In the data rows, 128 means zero.
Some points, one per row:
[152 155 155  84 111 122 171 167 134 139 118 105 175 159 110 107 177 158 101 102 142 101 183 143 117  82 124 147 171  93 201 130]
[139 142 135 137 130 130 129 130 161 120 131 101 105 125 130 158 117 124 115 139 143 132 114 136 129 170 134 128 112 141 132 141]
[107 169 167 134 120 120 133 113 141  91  91 100 145 133 103 182 147 160 108 131 116 149 156 154 111 166 163 127  98 118 164 131]
[118  77  62 159 140 124  78 100 104 162 146 174 109 102 142  94  82  78 163 127 105 124  88  79 157 134 116 112 125 174  47 135]
[106 179 169 122  91 118 139 158 152  69 110  72 116 128 105 206 150 164 101 142 125 145 136 169  94 149 161 140  80  99 145 106]
[196 159 109  67 157 156 169 174 111 208 140 152 165 172 139   0 169 114 148  76 166 141 136 109 129  24  64 125 243 109 190 159]
[109 166 187 127 110 131 133 124 163  51  87  66 140 151  99 201 154 178  84 124 114 136 170 176 122 202 179 124  80 106 176 120]
[113  93 106 184 140 109 113  88 134 122 136 141 119 108 146 161 105 115 133 142 107 131 129 112 126 196 133 119  89 155 101 130]
[173  93  82 128 163 134 121 163 106 211 157 186 139 123 150  35 114  82 154 130 158 112 104  75 126  50  65 153 201 157 112 155]
[150 197 185  84  71 121 147 168 138  91 102  84 152 141 113 154 172 184 108 108 139 138 167 180 123 122 131 153 126  83 179 117]
[130  73  52 141 177 155 111 118  85 171 140 201 130 115 136  12 109  67 153 134 137 100  99  68 144  62  93 107 163 167  83 142]
[133 170 167 106 100 146 131 137 162  89 102  80 142 131 127 170 135 156 110 122 140 133 143 161 115 159 151 149 109 109 167 119]
[112 104 120 135 128 135 126 124 111 155 152 153 130 126 144 103 114 119 137 130 138 102 138 105 133 106 119 145 117 144 119 114]
[173 185 185  91 114 116 156 191 138  95 107  65 165 153  93 150 173 185  89 110 138 131 154 195 118 117 122 136 152  94 180 146]
[177 179 146  89 125 133 166 176 128 148 108 107 169 134 116  88 161 129 114  95 149 110 139 145 135  69 111 137 190  97 176 156]
[118 109 142 131 132 140 113 113 132 143 123 146 129 140 128 116 130 114 141 123 139 134 122 105 140 119 128 136 155 121 131 125]
[107  65  42 185 169 116  99  89 105 142 168 172  89  84 161 122  88  83 166 160  96 148  96  76 118 168 111 124  77 197  45 120]
[164 100  93 121 158 115 136 154 110 165 151 148 141 114 131  73 121 112 138 120 116 120 108 118 142  80  95 126 178 153 109 152]
[130  41  31 123 168 155 103  93  97 184 155 236 106 109 160  23  80  53 169 156 105 112 104  47 148  71  99 123 172 165  59 137]
[149 141 122  98 108 112 138 150 131 137 135 119 115 120 109 130 142 128 135 119 141 109 136 126 144 114 119 132 144 123 145 137]
[113  82  94 169 151 125 108  95  97 174 140 165 125 133 151  97 122  89 150 141 135 132  86  90 123 113 116 121 120 144  91 135]
[104  82  94 148 132 112 106  83 122 132 153 136  92 106 136 165 103 121 143 151 102 128 105 129 125 160 136 109  89 149  79 111]
[134 169 172 134 105 102 148 161 142 126 106 110 139 142 103 143 148 145 100 113 132 132 141 143 139 126 144 133 142 103 158 152]
[165 135 113 122 153 136 145 163 122 166 128 142 157 122 123  54 143 104 133 106 150 105 124 105 133  83  93 129 177 138 150 146]
[127 112 100 146 133 134 118 110 137 143 128 156 124 118 128 104 106 105 135 138 136 123 117  99 131 139 127 129 116 153 111 141]
[103 155 191 137  84 104 115 100 156  55  95  55 111 134  99 251 159 188  95 146 155 157 137 198  93 219 169 123  51 108 163 107]
[130  75  72 132 165 146 116 100 108 181 155 192 106 107 149  61 101  73 165 147 122 112  98  76 127  80 103 124 151 157  82 128]
[111  77  95 158 142 134 101  69 128 142 163 152  83 111 191 153  77  97 154 144 110 142 113 103 141 185 125 114 111 144  73 111]
[124  91  78 155 159 117 115 112 110 137 155 155 108  97 144 126 115 102 155 138 106 149 112  93 126 146 110 130 110 168  83 126]
[139 151 164 103 119 121 143 161 122 112 125 124 159 140 101 101 153 156 124 103 132 129 156 141 139  86 121 135 166 108 158 130]
[122 117  98 170 167 138 125 111 124 158 142 145  95 109 154 117  91  89 133 147 132 114  95 108 126 146 115 101 116 165  92 145]
[180 185 179  84 112 127 176 200 133 149 101 106 200 145 112  80 187 150 106  79 172 115 161 148 141  61 100 166 197  87 215 149]
[161 180 205  85 123 142 153 187 143 127 108 107 153 154 107  96 155 164 103 102 158 114 140 167 144  73 112 139 188  92 181 145]
[154  64  62 143 175 135  95  94 103 188 154 212 105  85 154  51 104  58 187 130 121 123  91  66 162 106  76 119 179 170  67 139]
[102 103  77 142 163 137 119  70  94 170 131 150 111 117 146 110  95  83 149 140 111 116  97  97 130 119 135  97 127 150  94 146]
[ 67 126 131 189  87 117  94  36 156  36 112  80  79 105 157 255 104 158 121 170  69 164 143 175  94 255 198 100   0 124  84  79]
[124  86  83 135 153 128 113  94 104 156 158 150 117 122 140 118  92 119 158 137 105 121 111 126 117 116 118 101 134 145  85 119]
[170 143 137 113 131 127 134 177 121 144 123 124 153 139 124 113 150 127 124 128 163 119 139 124 114  87 100 163 167 124 155 141]
[155 142 116 113 142 143 145 160 127 154 133 147 135 141 140  86 123 106 127 123 120 117 126 117 129  81 120 121 173 107 123 140]
[ 85   0   0 218 189 133  48   3  75 173 199 244  40  44 201 103  26  17 218 185  53 125  63  21 135 190 112  89  51 228   0  97]
[129 153 154 125 123 124 149 144 118 115 127 104 137 159 121 119 155 157 105 116 136 123 148 155 113 117 131 108 125 108 161 129]
[125 110 111 127 149 146 136 135 136 166 138 153 134 135 123  66 129 101 140 118 151 113 112  88 142  95 115 138 144 149 143 142]
[108 185 201 117  79 105 139 136 151  62 114  63 127 139 121 247 135 205  97 133  91 143 187 197 110 190 168 142  78  91 164 101]
[156 124 133 121 145 112 134 153 114 123 133 107 143 122 122 126 133 141 119 123 121 125 123 151 127 111 118 123 150 130 130 143]
[123 154 140 118 106 128 148 123 135 130 111 101 141 130 128 156 138 138 108 123 120 116 142 149 120 136 145 126 115 101 148 126]
[ 79  87 106 216 130 110  98  54 144  89 143 132  92  92 153 225  87 124 133 165  87 134 127 120 114 255 164 112  12 166  73 103]
[111   0   0 194 201 124  86  50  87 213 206 255  61  81 175  36  33  22 188 174  73 102  56  33 153 111 100  74 125 212   0 137]
[111 147 179 120 111 122 132 151 137 107 128 103 121 138 116 147 130 151 111 132 140 129 131 145 141 123 143 146 115 117 139 123]
[158  99  70 121 190 139 138 129  92 219 132 202 149 127 122   2 130  64 154 119 128 113 108  60 145  35  87 123 215 158 124 180]
[106 151 201 117 104 116 123 151 152  65 122  75 109 137 105 211 139 170  99 129 117 115 154 181 123 162 156 124 113 103 143 101]
Then 10 other points, each followed by its number:
[140 179 194  86 113 127 163 185 135 105 114  90 146 150 104 125 161 162  99 114 152 134 144 164 138  83 133 151 158  94 178 135] 0
[164 165 143  85 115 140 159 182 141 153 130 137 157 147 117  78 139 142 125 112 141 119 140 134 131  62 113 153 170 104 168 146] 1
[ 41  47  71 214 122 112  65   1 126  73 156 131  52  90 168 255  68 125 147 198  42 129 142 119  93 255 187 106   0 174  39  63] 2
[106 239 248 111  57 124 143 158 171  18  55  18 155 143  99 255 172 204  69 125 143 138 187 219  95 200 191 150  80  57 203 100] 3
[123 153 137 116 144 116 157 155 120 128 104 109 155 128  98 111 142 114  94 129 130 121 125 124 142  83 142 135 145 128 148 171] 4
[ 12   0   0 255 140 103  37   0 117 115 176 188   7  48 189 243   9  51 168 233  62 140  50  61 117 255 184  83   0 232   0  88] 5
[171 124  99 109 163 155 132 150 102 186 128 169 150 133 129  21 147  77 156  99 155 115 107  90 133  40  88 113 219 118 129 146] 6
[136 136 170  99 108 122 138 132 127  84 108 104 146 134 125 156 167 146 116 120 149 144 147 151 131 127 131 143 147  84 154 115] 7
[108 149 168 131 106 114 138 106 146 113 109 110 124 138  96 178 135 159 110 133 131 121 153 156 119 153 158 119 109 112 166 125] 8
[156  90  61 143 168 142 120 117 108 176 151 178 127  99 155  78 102  68 161 132 111 100 101  89 139  99  95 111 158 148  80 136] 9
Which of these numbered points is nearest to each point below, ignoring the 2 directions in which the first points spread most? Its number follows each.
[ 93  36  67 176 159 131  80  42 104 141 158 196  79  90 171 138  91  76 175 168 100 141  87  79 135 165 122 122  84 162  41 101] > 7
[161 118 105 106 131 142 131 156 118 186 143 154 147 137 137  46 120 116 134 112 157  95 134 105 136  72  92 144 173 143 139 140] > 1
[146 208 199  76  64 122 154 182 147  92  96  74 165 152 109 150 183 196  97 102 149 147 173 185 121 117 137 164 122  76 196 115] > 1
[146 178 156 109 114 133 147 142 142  96 103  81 144 122 123 171 148 141 108 118 119 120 140 163 124 146 146 126 119  97 157 131] > 9
[165 156 180  72 113 131 157 179 131 135 102 123 169 147 119  76 191 138 116  92 166 134 142 140 153  57 103 157 202  79 188 138] > 7
[ 77 143 178 142  96 115 121 123 142  79 132  80  95 128 128 209 116 167 113 151 126 145 125 162 121 177 163 138  51 129 123 104] > 0
[ 95 153 196 151 111 138 118  89 153  57  97  84 139 136 125 211 140 173 115 124 118 148 137 179 115 205 172 110  66  88 140  91] > 6
[119 125 115 145 133 140 116 115 123 136 111 141 131 112 137 128 118  97 133 135 134 115 117 109 128 127 131 133 133 130 113 128] > 3
[108 110 137 143 132 119 120 121 121 129 150 135 108 121 136 139 112 126 136 142 126 131 111 120 137 125 133 137 105 139 106 121] > 0
[ 58  43  62 196 149 112  85  47 112 128 167 171  57  77 161 173  57  87 160 190  98 137  76  84 130 188 147 113  38 193  25 105] > 0
[140 155 170 101 110 117 158 150 143 162 112 130 157 153  92  99 163 148 109 100 149 110 151 139 141  80 125 133 172 104 189 147] > 8
[195 211 184  41 111 149 194 216 144 139 100 103 186 174  90  48 208 156 106  68 187 118 163 156 134  34  95 139 233  64 246 150] > 6
[ 74 133 144 176 104 131  92  81 143  63 109  93  87 104 139 255 107 128 120 164 105 127 132 143 108 236 179 126  27 129  97  93] > 3
[ 85 116 144 148 118 120 122 114 133  97 140 125 101 114 135 165 105 138 126 151 123 139 115 127 135 153 148 132  81 135 103 104] > 0
[115 140 117 123 149 125 145 138 111 127 112 116 135 117 103 116 129 108 106 135 115 116 117 118 145  99 145 129 135 143 126 165] > 4
[ 30  82 125 201 110 109  76  51 143  54 149 112  46  88 151 255  65 143 132 190  87 151 103 135 115 255 187 116   0 171  46  79] > 0
[ 30  60 104 215 122 103  69  28 138  44 162 139  40  87 160 255  58 138 145 192  61 166 115 121 115 255 184 105   0 178  27  68] > 0
[133 198 182  87 118 116 169 190 135 101  83  52 175 143  84 137 174 156  71 105 140 131 152 162 144  89 148 147 157 102 191 168] > 4
[126 128 167 118 112 129 138 128 134 108 107 126 155 137 115 142 162 149 115 125 140 124 152 152 122 123 135 138 136  89 157 108] > 7
[146 196 180 108  97 130 151 156 153  87  98  66 143 131 119 189 158 160  94 114 126 119 148 183 123 156 149 134 106  91 172 126] > 9
[156 139 135 119 126 128 145 155 107 164 121 133 162 156 132  73 164 128 123 108 169 132 119 125 120  72  98 128 177 105 154 143] > 6
[119 152 135 123 109 138 131 133 128 128 117 138 129 128 123 117 130 136 127 130 122 119 135 129 120 113 136 137 104 125 134 119] > 1
[ 93 102 118 177 140 121 100 105 130 119 153 120  87 111 149 174  92 111 139 148 120 138  90 120 125 168 138 117  83 155  73 109] > 0
[ 95 122 135 141  95 114 126  89 140  85 125  94 122 130 138 227 134 163 110 146 100 125 178 152 102 208 165 133  58 115 141  95] > 2
[173 135 101 102 147 149 146 151 114 170 125 143 150 120 139  71 130  94 136 109 135  98 113 119 143  70  98 123 188 120 133 149] > 9
[ 93 115 133 150 107 110 128  87 135  87 129 100 110 126 135 219 129 151 116 150  93 121 167 140 109 204 170 128  53 121 131  98] > 2
[164 159 129 102 125 133 153 155 126 148 117 115 153 117 132 113 143 117 121 111 135 109 131 138 132  93 114 133 168 106 152 141] > 9
[ 55 223 237 141  64  99 137 116 172   0  62   0 119 132  82 255 150 220  45 159  92 166 180 230 100 255 241 132   0  87 170 107] > 4
[120 220 234  84  53 117 167 155 172  22  77  17 165 167  91 255 194 229  64 113 122 137 223 228  93 192 187 145  80  48 234  97] > 2
[117 186 170 112  78 117 145 154 134  97 108  83 152 164 109 178 156 177  96 113 123 114 187 166 108 140 155 129 113  90 181 117] > 2
[178 119 106  96 154 131 165 176  94 213 153 157 151 153 143   0 147  93 128  93 174 119 107  91 167  17  68 130 234 127 150 178] > 0
[178 180 152  83 123 134 162 180 130 137 109  98 173 129 122 101 153 130 110  97 145 107 139 151 143  78 112 143 190  96 173 151] > 9
[104  78  91 164 168 133 108 112 131 125 149 163  92 108 145 126  89  76 136 156 101 143  82  86 149 150 142 126 112 160  60 137] > 0
[ 42 119 152 209 102 109  87  67 169  11 119  64  60 103 145 255  83 144  99 192  76 173 111 157 117 255 221 124   0 146  62  91] > 0
[110  40  55 171 171 123 102  61 107 219 171 223  87 103 137  70  78  60 176 150 110 102  88  62 145 109 108 104 137 182  65 142] > 8
[135 110 138 113 123 131 135 116 121 128 114 148 148 133 120 109 151 130 130 132 133 119 141 131 127 103 125 134 153  98 141 120] > 7
[112  73  71 130 120 117  95  80 112 128 141 160  98 111 153 124  99 110 146 148 103 153 117 100 135 151 128 127 113 152  78 122] > 7
[139 161 199  92 114 115 151 193 144 111 121  90 146 152  97 139 161 164  97 106 140 105 160 167 138  90 129 134 176  89 170 119] > 0
[178 172 136  86 130 138 166 179 127 149 112 114 167 132 129  89 148 122 113 101 146 103 140 142 138  73 108 134 195 102 176 149] > 9
[122 148 139 137 113 126 143 128 141 113 126 122 135 130 129 157 123 145 116 139 118 119 154 141 110 149 147 138  99 117 138 119] > 1
[ 90  86  77 162 115 119  89  70 113 108 147 162  87  89 156 164  90 115 163 160  92 144 113 102 119 184 138 123  53 161  60  97] > 1
[ 98 184 186 137  89 140 119 119 164  40  89  59 119 134 124 236 151 168 104 130 122 159 143 180  99 212 179 119  53  89 144  91] > 6
[116 147 145 106 114 121 151 119 136 128 113 117 130 150  91 141 145 133 113 128 134 126 135 138 124 109 157 117 136 103 159 145] > 8
[153 159 132  96 125 122 149 179 117 129 118  88 177 143 109  94 149 137 107  94 143 126 129 138 150  89 123 142 166 127 165 158] > 4
[ 82 133 162 161 102 111 120  71 151  87 111 109 106 127 108 230 117 158 113 156 111 129 150 159 109 206 179 112  56 120 131 110] > 8
[124  94 119 141 127 120 100  98 101 131 131 122 125 134 155 158 122 119 132 134 126 129 126 131 130 148 127 117 133 119 107 121] > 7
[136 111 115 126 134 117 135 131 120 170 137 146 131 134 115  76 127 109 122 115 151  92 119 112 149  90 118 110 161 135 136 145] > 8
[139 202 243  80  87 112 156 201 161  66  94  56 161 159  77 182 182 200  79  97 152 117 179 203 126 107 148 141 166  64 207 114] > 0
[120 156 181 109 104 123 148 139 126 117 109 114 150 162 106 131 154 162 103 123 141 122 162 147 128 104 147 141 132  96 173 133] > 8
[ 90  89 113 185 124 110  70  46 136  83 135 138  73  83 159 223  94 118 157 153  89 164 116 123 131 255 147 117  48 157  60  86] > 7
[127 156 184 112  94 128 137 130 147  85 122  79 121 142 158 193 140 165 106 118 134 151 150 171 129 176 140 136 116  87 156 107] > 7
[ 83 119 124 176 124 132  93  81 139  96 114 117  96  99 142 219 100 112 132 165 104 127 118 123 111 208 165 128  50 145  87 105] > 3
[128  90 119 122 158 124 121 148 114 159 155 163 119 126 117  87 115 105 146 123 122  96 122 107 145  67 107 116 188 135 108 118] > 0
[102 174 159 126  81 122 132 128 138  77 113  77 134 154 125 216 132 178 104 129 109 129 183 168  95 177 171 126  80  98 164 105] > 2
[114 187 219 117  73 115 128 144 150  17  77  33 141 139 105 242 180 207  77 136 157 153 166 203 107 200 164 156  61  92 185 105] > 7
[ 98 136 125 136 114 127 131 109 156  73 129  99 112 133 121 187 124 156 118 145  87 159 139 146 102 193 170 127  56 133 124 108] > 1
[133 208 196 115  73 118 140 181 164  68 110  68 141 151  99 182 157 193 101 103 143 141 171 182 111 159 144 135 105  96 181 108] > 1
[193 179 138  76 131 139 178 193 123 162 115 117 180 137 123  63 166 116 117  93 151 104 138 137 141  47  96 135 214  91 177 159] > 9
[115 137 130 137 110 107 159 127 148 103 134 101 114 132 136 202 136 153 108 160 108 146 145 150 101 168 161 145  75 108 138 117] > 1
[183 255 249  55  75 134 199 226 167  66  64  22 196 163  94 171 212 202  57  78 159 119 189 222 119 108 144 155 170  33 255 139] > 9
[142  81  90 131 170 136 125 114 123 170 138 170 137 139 127  56 117  87 133 122 129 109 120  89 152 103 114 111 167 150 118 154] > 8
[145 158 148 109 125 141 142 161 125 145 108 121 156 129 133 109 147 115 117 112 156 110 132 123 131  78 117 152 177 105 159 135] > 3
[143 118 154 107 143 126 135 169 121 142 138 133 131 140 107  98 136 123 123 117 133  96 139 128 146  76 112 125 187 115 134 130] > 0
[106  98 111 131 134 132 125 104 112 160 135 170 125 137 130  94 113 115 132 139 128 116 132 100 133  94 129 133 132 137 117 129] > 8
[121 210 211 111  86 143 132 146 160  45  80  46 136 150 107 215 171 179  93 117 135 152 156 195 101 185 167 129  90  75 176 106] > 6
[109 151 156 143 111 136 117 118 136 106 106 107 129 124 132 181 129 130 122 134 132 121 134 135 115 156 149 138 104 109 132 116] > 3
[104  81  95 145 152 133 108  81 128 117 146 132 119 126 143 152 101 117 146 136  91 143 135 111 129 174 148 116 105 142  95 112] > 2
[ 22  49  53 227 128 115  63   6 137  71 163 126  43  74 174 255  32 109 145 205  40 150 100 110  98 255 199 108   0 201   7  71] > 2
[146 138 129 119 150 131 141 131 115 159 111 143 158 136 113  84 142 123 126 123 131 133 135 116 124  86 121 133 175 130 150 160] > 8
[ 93 119 126 154 129 134 107  79 139 102 144 136  94 120 134 170 101 139 153 143  83 153 140 120 113 192 154 120  69 147 105  98] > 1
[175  93  95 114 162 131 118 130 110 194 144 189 131 100 140  36 127  79 168 107 140 128 106  78 164  77  70 135 215 147 106 151] > 7
[101  76  76 185 147 117  98  72 109 121 145 145 110  91 164 172  94 102 151 151  98 135 113 104 125 197 135 123  69 163  70 107] > 9
[ 67  59  82 192 123 114  58  35 131 103 148 155  66  89 168 216  54 128 159 182  77 162 110 111 110 244 151 129  18 189  41  95] > 1
[161 191 180  87 110 145 155 189 130 145  91 102 180 148 112  99 173 135 109  95 166 108 143 142 133  62 113 158 193  81 193 142] > 3
[110  20  52 161 186 127  85  97  96 192 183 212  83  97 147  62  70  63 181 146  99  90  82  60 152  93  98 101 162 184  33 122] > 0
[ 77  56  74 188 131 132  83  43 112 111 145 144  90  83 180 196  85  89 155 170 100 140  89 107 119 208 146 127  35 157  39  91] > 7
[ 69  81 102 169 129 125 100  69 119 124 140 161  95 120 137 155  86 115 137 166 106 120 129  99 126 165 153 119  66 154  86 111] > 8
[150 144 176  93 115 135 150 151 132 126 110 119 162 146 107 112 174 144 116 109 149 116 143 152 131  82 123 142 170  81 179 126] > 7
[142 141 122 119 131 146 133 146 125 165 116 147 146 123 138  89 131  98 138 116 148 109 121 106 131  82 111 138 169 120 135 137] > 3
[122 124 119 146 135 144 109 114 117 130 115 138 128 113 139 143 121  99 140 136 129 115 122 109 121 133 131 131 132 128 111 122] > 3
[123 152 170  95 117 134 130 137 139  99 115  97 129 140 107 149 142 165 119 126 131 137 142 163 114 115 141 133 132 108 149 112] > 0
[ 72  26  41 209 164 135  73  25 117 145 175 189  65  88 182 155  46  78 172 179  77 128  83  74 119 210 142 105  41 194  20 101] > 1
[200 127 114  79 163 129 161 194 109 184 140 144 172 141 117  20 149 123 130  94 148 112 122 132 144  19  72 124 245 120 151 165] > 9
[114  79  85 152 144 130  83  79 118 129 135 152 100 102 146 143  90 105 144 151  91 126 114 117 138 172 131 111  97 166  67 122] > 9
[181  98  97 108 162 133 119 140 111 190 143 186 133 109 136  31 135  79 170 104 142 122 111  80 169  71  67 134 214 143 117 150] > 7
[167 114  96  93 164 143 162 182 115 225 146 187 151 144 101   0 143  80 136  95 177  83 111  66 166   0  75 132 240 149 153 175] > 8
[ 93  75  84 177 150 108  95  77 122  87 154 122  87  94 148 208  84 130 136 165  73 141 109 140 114 215 148  97  48 168  58 102] > 9
[155 192 193  87 124 124 150 152 112 103  88  88 179 143  85 129 187 171 118  88 135 123 164 180 122  91 125 115 179  81 198 135] > 6
[116 179 205 138  75 107 139 151 174  38 118  55 131 149 119 233 158 222  89 125 116 171 166 204 103 223 163 137  44  92 165  93] > 1
[ 92  45  42 190 168 136  79  55  97 183 155 198  86  80 167 111  69  37 178 164 107 111  71  47 137 141 119 118 102 183  29 125] > 3
[ 96 144 165 149 106 116 117 135 142  65 124  84 116 139 116 195 138 168 113 136 132 152 135 153 110 187 157 127  67 120 131 100] > 0
[ 98 123 149 138 103 132 118  98 132  82 112  89 127 117 156 209 136 146 115 151 124 137 130 153 109 183 156 152  57 104 121  92] > 7
[116 125 115 142 128 141 110 111 124 132 118 139 126 115 140 147 119  96 140 134 131 115 121 108 120 131 129 126 125 126 114 119] > 3
[117  96 114 147 152 134 122 102 136 130 130 139 122 134 127 115 117 110 118 136 112 116 127 111 142 153 142 112 115 145 116 135] > 8
[150 189 170  96 113 154 143 163 147  99  94  89 152 145 117 136 166 146 108 102 144 137 145 155 117 120 136 131 147  84 172 123] > 6
[ 98 162 172 159  93 119 138 125 156  56 111  96 121 133 109 211 140 177  93 140 107 131 157 175 106 205 169 121  34 115 146 100] > 1
[115 118 121 137 107 135 110 118 130 123 132 125 127 124 137 142 113 141 131 133 128 108 141 132 123 156 129 130  91 139 124 105] > 1
[173 101  72  94 161 133 138 145  84 221 134 172 146 142 130  24 120  73 135 124 165  87 123  77 152  25  79 134 228 154 136 191] > 8
[180 172 162  71 111 146 173 189 117 147 106 106 202 152 136  68 183 136 107  90 177 118 145 143 131  36  98 169 202  73 198 141] > 7
[110  63  56 156 140 140  93  85 113 163 162 183 105 110 160 105  74 100 168 152 117 108 116  87 123 140 112 121 100 172  71 106] > 1
[ 76 128 147 168 104 112 116  88 137  62 133  86  89 120 158 235 102 154 106 154 107 149 132 155 125 230 169 116  37 127 107  99] > 0
[ 85  31  40 184 172 126  93  66 116 176 175 204  73  93 131  90  64  60 168 164 119 102  78  51 143 134 124 101  97 206  43 129] > 8
[110  51  57 144 178 140  97  85  95 188 169 198  90  98 148  58  76  78 182 147 113 112  82  74 137  86 100 108 144 182  58 128] > 0
[110 163 181 134 103 119 127 147 143  93 121  68 131 136 124 195 134 164 112 126 148 142 130 168 111 153 147 136  98 111 143 107] > 0
[115 111 121 137 145 134 123 107 136 114 121 132 125 134 120 123 123 123 113 133 112 123 137 119 134 156 142 117 121 138 128 135] > 8
[181 255 246  37  82 146 200 214 162  82  77  28 185 201 100 141 223 224  78  68 169 169 202 218 102 102 128 148 185  40 255 137] > 6
[ 95  64  80 188 152 109  80  69 124  89 155 131  77  92 148 210  72 123 140 176  74 141 110 132 108 227 150 102  40 177  44 107] > 9
[113 118 130 135 121 139 125 107 119 108 113 113 143 116 154 161 131 128 128 138 135 134 124 134 120 145 135 143 107 110 123 106] > 7
[ 65  86 134 206 128  99 102  62 145  90 148 113  84  94 154 242  80 133 127 167  77 145 100 140 132 243 175 117  17 154  59  99] > 0
[167 134  98 119 143 133 122 152 106 152 119 148 135 113 126  73 121 108 130 124 137 116 108 119 139  90  95 122 168 151 111 160] > 9
[ 90 143 174 146  92  98 109 104 136  54 101  74 124 117 111 253 143 168 110 134  93 144 149 178 118 201 181 123  68 100 117  91] > 7
[159 216 199  63  99 134 181 226 147  93  95  75 167 163  81 128 198 172  95 106 163 138 152 180 108  56 129 149 177  62 208 132] > 0
[195 159 166  76 153 158 172 193 123 200 116 148 192 165 118   0 179 115 121  69 179 107 118 126 162   0  78 136 253  85 193 165] > 6
[127 129 154 128 129 129 133 125 155  97 109 113 137 144 107 143 142 142 103 125 129 128 151 140 133 164 148 124 122 120 154 133] > 8
[188 135 122  96 152 137 161 187  93 211 122 161 189 163 127   0 180 102 130  88 184 115 112  97 137   0  71 139 246 105 175 172] > 6
[134 108 112 128 139 123 144 147 113 181 151 140 123 133 156  73 122 105 121 120 149 119 107 103 158  91 103 135 150 142 123 148] > 0
[153 104 108 130 154 116 125 136 119 125 142 126 126 125 127 130 118 129 127 137 108 128 118 139 131 127 119 112 143 140 107 144] > 9
[115 103 114 128 141 129 134 120 107 174 143 173 132 139 130  66 119 110 136 124 128 112 126  90 145  78 121 135 150 141 127 140] > 8
[174  99  80 108 182 136 135 125  73 212 139 199 155 115 123   2 140  75 171  98 136 102 108  84 143  19  66 101 240 138 121 157] > 6
[210 205 177  54 127 151 192 239 126 163 114 116 191 186 113  37 181 138 102  75 151 106 161 153 142   6  97 134 255  52 200 165] > 9
[134 167 178 122 105 118 128 142 148  45  88  62 148 134 111 223 157 185  94 137 125 144 157 195 103 195 153 135  83 107 163 113] > 9
[169 166 171 106 123 128 160 171 127 126 110 103 179 141 116 115 173 145 107  98 156 119 155 146 134 104 109 148 174  92 184 142] > 9
[122 151 160 117  95 111 127 150 142 103 124 101 125 123 124 176 131 170 117 127 123 122 165 156 124 149 134 153 106 131 148 110] > 1
[169 100  73 122 170 150 131 145  95 221 137 198 147 113 138   7 122  47 162 118 161  92  94  57 149  25  75 134 224 144 110 161] > 3
[ 94 117 134 136 115 132 123 102 122 120 126 142 125 141 125 133 120 136 121 138 119 119 148 124 131 133 150 129  98 129 124 121] > 8
[140 105  90  98 159 151 131 152 105 164 138 169 146 130 117  26 128  90 146 125 143 112 115  80 144  36 100 145 181 142 123 143] > 0
[131 182 169 139 138 139 148 149 146 101 107  83 127 132 132 166 131 148  87 132 140 121 138 172 113 159 133 112 115 121 157 135] > 9
[ 57 174 207 172  78 111 101 100 171   0 107  28  89 122 128 255 115 202  98 161 100 167 147 208  84 255 207 122   0 109 119  64] > 0
[ 83  48  57 212 149 115  81  40 113 134 157 168  85  72 169 183  71  81 166 168  91 128  95  83 125 215 138 118  45 180  36 104] > 9
[127 116 125 144 135 155 117 139 133 129 136 148 120 137 153 109 106 106 128 130 147 114 126 111 133 134 118 124 139 135 116 120] > 3
[ 92  93 111 165 123 137 103  65 119  94 126 123 120 103 166 200  98 116 137 158 114 142 111 124 114 190 158 140  60 130  81 101] > 7
[127 192 213  83  96 131 146 159 147  74 101  60 148 157  94 178 162 196 104 113 140 144 161 195 110 119 150 140 127  79 186 110] > 0
[ 93  73  88 181 163 124 103  93 129 115 153 151  87 106 146 153  83  78 135 165 101 143  86  87 138 169 150 118  94 163  59 130] > 0
[160 208 222  89  88 119 145 171 163  76  86  67 156 139 107 181 186 186 102  96 143 156 174 189 138 160 132 153 142  80 202 122] > 7
[ 98 171 202 129  92 120 142 118 180  32  85  58 132 149 102 236 156 190  71 135 118 141 181 189 112 227 190 127  61  99 179 107] > 8
[178 180 159  60 121 139 164 192 123 176 123 118 174 153 120  66 162 146 132  89 160 130 144 132 135  29  97 168 219  98 194 151] > 1
[ 66  17  60 203 150 103  65  27 113 122 170 164  76  84 174 171  56  89 164 155  76 151  75  92 151 221 151  98  53 182  14  96] > 7
[152 178 148  92 124 146 150 140 142 122 118 104 133 158 131 123 160 151 128 105 141 152 158 145 111 134 116 121 150 102 183 131] > 6
